One turn or mirror swaps these rows in pairs. Which row does each one swap with?
J_938: [-13.7 -28.4  12.8 -45.7   4.0   6.4  -6.9  32.5 -39.3   1.6 -12.8   6.7
  14.6  -2.6  -7.5  20.5]
J_953: [-23.3 -33.1  45.5 -38.0  43.2 -17.2 -48.8 -11.9 -43.1   5.1  -9.2  -2.7
 -14.1 -24.0  14.0  -1.6]
J_560: [-24.2 -43.0  45.5 -25.7  26.4 -10.1 -40.4  -1.5 -49.7  -8.7  -1.1 -14.0
  -4.7   3.6   2.6 -21.5]
J_658: [ -8.0 -14.8  40.1 -24.6  11.0 -23.5  -9.9 -11.3 -30.8   6.9 -11.1  20.1
  -6.1 -35.1  16.9 -49.3]
J_389: [ 15.7 -24.1  12.7 -43.4  20.5  15.0   4.4  -3.0   3.9  19.6 -31.8   8.1
   0.4  17.8  10.0  14.0]
J_731: [-17.7 -22.1 -12.4 -49.8 -17.7  -0.6 -25.6 -11.6 -37.6  14.4  15.4   1.6
 -17.2  10.1  -0.4 -28.9]
J_104: [ -7.4 -29.5  22.1 -21.8  23.6  -8.1 -30.1 -45.4 -16.6  20.6  29.4   1.4
 -16.2  14.5  26.5   4.0]
J_540: [ -5.1 -13.9  27.2 -46.0  25.3 -24.3 -35.2 -46.6  -2.7  22.7 -17.3   0.7
 -34.8  -5.0  20.5 -15.9]
J_332: [-10.7 -37.5  24.3  -6.9   5.0  -2.4 -13.0 -37.0 -21.3  31.8  24.4  -9.4
  -6.3  13.8  27.4  20.0]
J_983: [-16.4 -37.4  19.1  -7.6   2.7  -4.2 -16.8 -39.2 -29.3  18.0  20.7  -3.2
 -14.0  10.5  32.0  20.4]
J_327: [ 21.4 -14.9  14.8 -53.6  23.5  10.0  -3.3  -9.2   6.2  11.9  -6.8  15.7
  -9.6  28.0   3.8  -2.4]
J_292: [  9.4 -12.8  39.0 -48.5  11.3 -12.2   8.0  -3.3 -26.3   6.3 -15.5  15.7
  -2.0 -26.7   5.4 -46.1]
J_150: [ 23.9 -20.4  12.5 -34.1  10.9  10.2  10.5  -0.7   5.1  15.3 -28.8   9.0
   1.2  23.0  14.9  11.1]
J_848: [ 13.2 -18.0   6.7 -59.4  15.5  27.4 -10.7  -0.9   4.1   8.1  12.3   4.4
 -14.4  21.8  -0.2 -18.8]
J_789: [-15.8 -10.4  -0.4 -56.2  21.0 -13.3 -38.9 -16.9  -6.2  28.4 -38.9   3.0
 -28.4  -4.4   8.8 -11.6]
J_309: [ -7.4 -30.3  24.0 -22.4  11.5  -5.5 -18.9 -43.8 -28.6  25.0  32.2 -10.9
 -11.7  13.4  31.3   9.1]
J_876: [ -0.4 -14.8   7.5 -53.8   6.1  13.5 -16.6  -3.9 -23.0  14.3  27.1  -3.6
 -15.9  24.8  -4.8 -34.1]
J_371: [ 21.9 -17.3  25.5 -38.1  10.1  17.7   6.4  -6.2   3.4  21.9 -21.2   9.2
  -6.1  18.5  11.2  19.0]
J_69: [ -4.1  -4.4  24.8 -48.1  30.7 -17.0 -45.4 -33.2  -2.3  31.2 -13.3  -3.0
 -36.0   3.4  18.4 -16.7]
J_159: [-40.1 -13.9  -2.3 -27.8 -24.9 -14.0   5.3 -14.5 -47.4  26.1   6.7   4.0
  -2.2 -10.9  14.6  -4.1]
J_416: [-22.6 -13.7   6.6 -39.3   3.0  -3.6 -32.2   8.6 -20.2  16.8 -52.5   8.4
  -3.1   2.8   2.0  21.5]
J_102: [  6.4 -32.0  24.7 -16.2   6.5   9.6  -1.5  10.0 -15.9  -1.6 -50.1  14.7
   7.3   9.9  -5.2  -2.1]
J_122: [ 15.1 -15.3  36.4 -53.4   9.3   3.4   0.2  12.4 -30.3  -0.6  -4.1  22.6
   4.2 -24.4   2.7 -30.9]
J_787: [  1.4 -29.6   1.8 -47.0   1.6  12.1 -18.7   4.1 -11.1   1.8  21.6  -6.2
 -12.8  28.7  -3.7 -35.5]
J_470: [-32.1 -17.2   4.8 -32.3 -23.4 -21.3   2.4 -11.7 -44.2  29.4   5.1  14.1
   2.9 -18.2  17.7   1.1]
J_939: [  7.9  -8.3  42.0 -45.9  18.2  -6.4   3.7  -0.1 -16.8  -4.4 -13.0  20.6
  -7.9 -30.9   9.1 -40.1]
J_671: [ 25.6 -13.9  21.0 -50.2  20.3  17.7  -6.7  -0.2  14.7  10.3 -15.0   3.4
  -1.0  15.9  11.8   7.4]
J_241: [-27.6 -24.7   9.5 -40.9   6.2  -1.0 -26.5  18.1 -24.9  15.2 -43.4   4.2
  -3.0  -3.1  -0.5  26.7]
J_721: [-20.2 -41.9  35.6 -30.4  25.5   5.4 -34.5  13.2 -48.0 -15.4 -21.0  -1.9
 -14.7   3.6 -12.0 -30.7]
J_774: [ -3.2 -19.2  21.2 -37.0  30.0 -19.6 -31.9 -49.7 -24.0  26.2  10.5 -10.1
 -24.6   5.3  33.7  -3.9]
J_276: [  7.6 -14.8  27.8 -52.7  10.1   1.1   6.2  18.7 -41.1  -0.3   8.7  17.8
  10.9 -13.6   2.4 -37.4]
J_262: [  1.9 -11.2  39.1 -43.2  18.6 -22.8  -3.2  -3.1 -23.9   3.4 -13.0  14.3
  -3.1 -37.5  14.6 -43.4]
J_917: [-24.0 -14.9  14.1 -21.4 -33.4 -18.1  -6.5  -2.3 -47.6  17.8   6.3  14.7
  -4.6 -20.3  13.3 -15.0]
J_202: [  2.4 -16.5  20.2 -14.4  -0.8  11.9   7.8  14.7 -11.1  -4.0 -38.4   6.8
   6.1  13.6  11.6   8.0]
J_539: [ 23.4 -17.6   7.2 -60.0  12.1  16.8 -11.7   8.2  -3.6   0.8   6.3   2.0
  -6.8  26.2   5.3 -12.2]
J_61: [-12.3 -35.7  17.8 -17.0   0.9  -4.4 -18.7 -44.3 -29.9  22.0  29.6   2.4
  -8.1   6.8  29.2  13.8]
J_821: [-28.9 -44.2  40.5 -28.2  28.7  -2.1 -48.3  -3.0 -47.2 -10.9   0.9 -11.5
  -9.7  -7.9   4.0 -17.3]
J_340: [-19.9 -42.2  40.7 -31.8  25.2  -0.6 -39.5   9.4 -55.3 -16.3  -4.5 -12.4
  -9.7  -1.1  -2.5 -21.1]
J_220: [-24.8 -28.8  16.8 -37.4  17.5  -4.1 -25.9  18.6 -27.1  17.1 -53.4  -5.2
 -17.4  -7.6   0.9   7.1]
J_351: [-25.7 -19.6  20.5 -29.5  -9.3 -27.9   5.3 -20.0 -35.8  27.1  -4.7  17.5
   3.2 -32.2  28.5  13.1]
J_76: [-28.0 -36.8  28.5   8.8   1.7  -9.9  -0.4 -29.3 -37.4  13.9  -0.8   4.0
 -13.0 -18.3  24.4  -5.5]
J_976: [-22.4 -34.7  11.6 -43.4   5.9   3.1 -15.3  25.4 -34.7   0.9 -28.0   2.2
   8.4   8.2  -4.2  27.0]
J_948: [ -0.7 -21.7  27.3 -42.8  27.2 -16.7 -37.5 -50.4 -19.1  32.4  11.2  -7.9
 -22.8  11.6  21.8 -10.2]
J_510: [-25.0 -42.2  45.0 -33.1  42.7 -12.9 -44.4  -6.5 -51.1   5.9  -2.4 -14.8
 -11.1 -23.5  14.6  -8.5]
J_718: [-25.2 -14.5  30.4 -32.9  11.2 -32.5  -8.5 -19.3 -36.5  21.5  -9.0  11.0
   4.0 -37.9  25.9  20.4]
J_541: [-23.6 -24.9  30.7   6.0  -0.6 -13.1  -1.1 -30.6 -38.2   7.8  -9.4  -4.7
  -8.9  -3.7  32.1  15.0]

J_241 swaps with J_470
J_540 swaps with J_787
J_789 swaps with J_731
J_938 swaps with J_718
J_351 swaps with J_976
J_953 swaps with J_276
J_327 swaps with J_104
J_721 swaps with J_658
J_220 swaps with J_917

